(5, 82, 75, 9, 94)	94
(-617, 260, 950, -44, 2, -946)	-946
(5, -27, -45, -2, 37)	37
(2, 4, 3, 3, 2, 7, 3)	3
(1, 2, 4, 7, 8, 4, 4)	4
(77, 74, 59, 10)	10
---
[[ 3.09 -7.11  0.83  5.16 -4.40 -8.12]
 [-6.22  4.85  0.53 -2.98  2.25  1.10]
 [ 7.41 -3.53  2.14  7.01 -5.55  2.61]] => 2.61

[[-0.68  4.63 -1.86  0.91 -4.74  6.39 -1.12]
 [ 2.21  2.72 -0.24  3.97  6.24 -0.60  4.38]
 [ 1.00  6.06 -1.98  3.70  0.25  5.16  2.09]] => 2.09

[[ 6.29  6.28 -0.27  6.69]
 [-0.93 -4.05 -0.69 -3.74]
 [ 4.56  6.88  1.31 -5.41]] => -5.41

[[-3.75 -7.12  7.24  5.27 -1.93  6.61]
 [ 6.83 -4.02  0.38  2.34  5.52 -7.00]
 [-4.18 -5.05 -6.07  2.98 -5.57 -5.24]] => -5.24

[[ 2.67  7.97 -2.57  4.15 -3.26]
 [ 1.62  5.85 -3.29  4.27 -4.02]
 [ 0.20  2.01 -0.64  0.48 -0.10]] => -0.10

[[ 4.58 -4.70 -3.41 -7.60]
 [-6.17  2.39  0.34  5.08]
 [ 0.49 -1.10 -0.73 -0.95]] => -0.95

[[ 3.56 -3.01 -3.07  1.42 -0.74  3.45]
 [ 0.10 -2.14 -1.78 -2.11  1.84 -0.06]
 [ 0.42  7.60  6.23  8.29 -6.88  1.03]] => 1.03

[[-4.18  1.90  2.70 -4.18  6.10]
 [-2.57  3.11  1.22 -1.21 -3.73]
 [-3.41 -3.35 -5.94 -0.45  1.66]] => 1.66

[[ 1.71  7.33  0.08 -0.87 -0.15  1.65  0.49]
 [-3.87 -0.93  2.52  6.07  3.12  0.47 -2.95]
 [-5.00  5.02 -0.23  0.59 -1.64 -0.83 -0.82]] => -0.82
---
[20, -9, -25, 21, 48] yields -25
[[-132, 259, 368, 156, -88, -817, 686], [-687, -496, -551, 807, -365, -154, -143], [-326, -441, -18, 381, -333, -156, 755]] yields 368
[102, 80, 123, 20, 241] yields 123
[[4712, 6873, 4797, 6701, 5904], [6581, 6043, 6999, 7380, 8208], [2628, 6707, 3709, 6296, 4142]] yields 4797
[241, 203, 55, 142, 170] yields 55
[19, 33, 69, 9, 62, 63, 78] yields 69
[92, 85, 89, 19, 203, 47, 199] yields 89
---
Q:
array([[ 1.18,  0.27,  4.20,  7.94],
       [ 8.36,  4.93, -0.07,  1.74],
       [ 6.11,  7.15,  0.27,  0.82]])
A: 7.94

Q:
array([[ 4.87, -2.42, -5.55,  5.22, -4.51, -1.37, -4.47],
       [ 1.16, -0.06,  4.89, -0.40, -2.94, -1.47,  5.42],
       [-3.41,  5.92,  5.06,  1.58,  5.47, -4.41, -4.29]])
A: -4.47

Q:
array([[-0.26, -2.95, -2.69, -0.86],
       [ 1.92,  1.38,  3.49,  1.89],
       [ 1.56, -1.89,  1.38,  6.99]])
A: -0.86

Q:
array([[ 3.74, -3.53, -7.49, -2.92, -1.88, -5.48,  0.99],
       [-3.08,  4.99,  2.24,  0.84, -0.10,  1.86,  1.56],
       [ 2.19,  4.12, -3.37, -3.47,  0.02, -3.65,  1.04]])
A: 0.99

Q:
array([[ 0.36,  0.16,  1.69, -2.75,  0.66, -2.96, -1.62],
       [-2.21, -0.29, -1.34,  0.57,  1.19, -3.16, -0.92],
       [ 7.01,  1.05, -3.33,  1.18,  0.82, -0.56, -3.11]])
A: -1.62

Q:
array([[-0.96, -1.47, -2.43,  1.36, -7.96,  2.79],
       [-0.22, -1.14, -1.13,  0.13, -4.32,  2.11],
       [-0.29,  0.40,  0.59, -0.31,  2.41, -0.33]])
A: 2.79

Q:
array([[ 0.99, -0.91,  0.78, -0.82,  1.36],
       [-0.20,  2.17, -0.35,  1.85, -0.65],
       [ 5.31, -1.02,  5.16, -0.95,  6.39]])
A: 1.36

Q:
array([[-1.87,  1.33,  4.74, -1.27,  3.08],
       [-1.13, -1.02,  3.26,  0.36, -0.33],
       [ 1.41, -3.28, -4.40, -0.77,  6.38]])
A: 3.08
---
[[211  56 133  99]
 [115 186 194 138]
 [ 80 125 148 144]]	194

[[ 33  17 -39  37  16  15]
 [-22 -11 -24 -40  44 -26]]	-24

[[103 131 214 151 127]
 [121 136 189 147 134]
 [ 94 163  52  98 150]]	189

[[ 128 -908  248  866  131  -61 -372]
 [ 173 -687  121  652 -160 -158  -23]]	121

[[5984 5810 3435 4100 4933 7798 3357]
 [5398 6208 4868 5369 6717 6452 2504]
 [7737 6781 2095 3337 5894 6578 2901]]	4868

[[-478  423  703  611 -505 -446  429]
 [-331 -502 -738 -124 -321  185 -166]]	-738

[[51 29 21 66 48]
 [67 81 84 69 18]
 [56 96 39 24 24]]	84
---
 1.31  -0.36   0.47  -1.02  -1.37
-1.04  -0.87   1.42  -0.52  -1.46
| 1.31, -1.46

-0.019   0.083   0.115  -0.150  -0.117 | -0.019, -0.117

  11.2   -49.8    95.5   152.0
   8.8     1.8    59.8    80.3
  34.5    96.9     3.7  -144.9
| 11.2, -144.9

 -18.088   -97.615   -17.504  -153.805   -13.497   -19.323   -35.702
  -8.908   -78.061  -178.602  -164.473    -6.215    70.388    13.538
 -41.313   -12.115   181.730    52.849    -5.333   -66.792   -79.404
| -18.088, -79.404

 12.60  -20.27   -8.27   -7.06   15.12  -21.90
 19.55    8.80  -14.23   13.85   15.12  -19.12
| 12.60, -19.12

-0.39  -1.81  -0.04  -1.68   1.16   0.57
 1.38  -2.06   0.63  -1.63   0.62  -1.39
| -0.39, -1.39
